Some points, one per row:
[ -3.  19.  35.  -8. -77.   0.  62.  -5.]
[-14. -69.   7.   2. -14.  33.  26. -24.]
[ -8.  47.  19.  -1.   1. -32. -56.  35.]
[ -5.  22. -53.   6.  60. -21.  -8. -10.]
[-11. -49. -44.   6.  37.  18.  -6.  28.]
[-11. -49. -42.   7.  30.  13.  -5.  29.]
[ 19. -31. -41. -33.  61.  -9. -15.  42.]
[ 19.   6.  71. -22. -25.  36. -59.  34.]
[ 32.  44. -95. -10.  43.  40.  -3. -65.]
[ -8. -81.  -5.  30.  36.  11.  50. -62.]
[-21.   9.  85.  16. -82.  21.  -7.  14.]
[-32.  -8. -47.  -2.  45. -48.  15.  67.]
[-17. -11.  74.  18. -57.  49. -47.   9.]
[ 22. -32. -38. -30.  69.   1. -17.  39.]
[ -9. -62.  62.  15. -24.  -6.  -1. -11.]
Here are 10 more points, each followed by its number:
[-21. -26. -21.   7.  13. -11.  38.  19.] 0
[-16.  41.   6. -16. -42. -40.  42.  35.] 1
[-14. -67.   1.   6.  -8.  35.  24. -24.] 2
[ -5. -59. -47.  26.  70. -20.  26. -18.] 3
[  5.  18.  32. -11. -83.  11.  60.  -3.] 4
[ 21. -24. -25.   4.  36. -28.  43. -40.] 5
[-32.  -8. -44.   4.  47. -47.  17.  67.] 6
[ 30. -22. -48. -22.  66.  21. -28. -40.] 7
[ -9. -90.  39.  26.   0.   0.  84. -72.] 8
[ -9. -30.  26.  17.  15. -33. -23.  23.] 9
Which two of these numbered points are nearest to each point below, ignoring the 2 directions in which the first points spread most? Their numbers follow each, nearest first.
[-12. -12.  69.  14. -54.  49. -50.  19.] > 2 7
[-45.   7. -27.  12. -13. -20.  -1.  68.] > 6 0
[ -8. -91.  43.  24.  -3.  -2.  82. -71.] > 8 3
[ 57.   1. -41. -81.  58.  43. -68.  16.] > 7 2
[-48.   5. -28.   8. -12. -23.   4.  70.] > 6 0
[  2.  20.  30. -12. -82.   7.  64.  -4.] > 4 1
[-20. -31. -26.   6.   7.  -7.  37.  18.] > 0 6
[-36.  73. -53. -24.  28. -53. -18.  74.] > 1 0
[ 21. -16. -22.   3.  30. -33.  46. -47.] > 5 8
[ 26.  61. -73.  -9.  15.  20.  40. -72.] > 4 5
[-14. -12.  66.  16. -54.  39. -43.  14.] > 2 3
[ 54.  -2. -35. -80.  62.  37. -69.  25.] > 7 2
[-14. -68. -47.  25.  70. -35.  28.  -7.] > 9 3
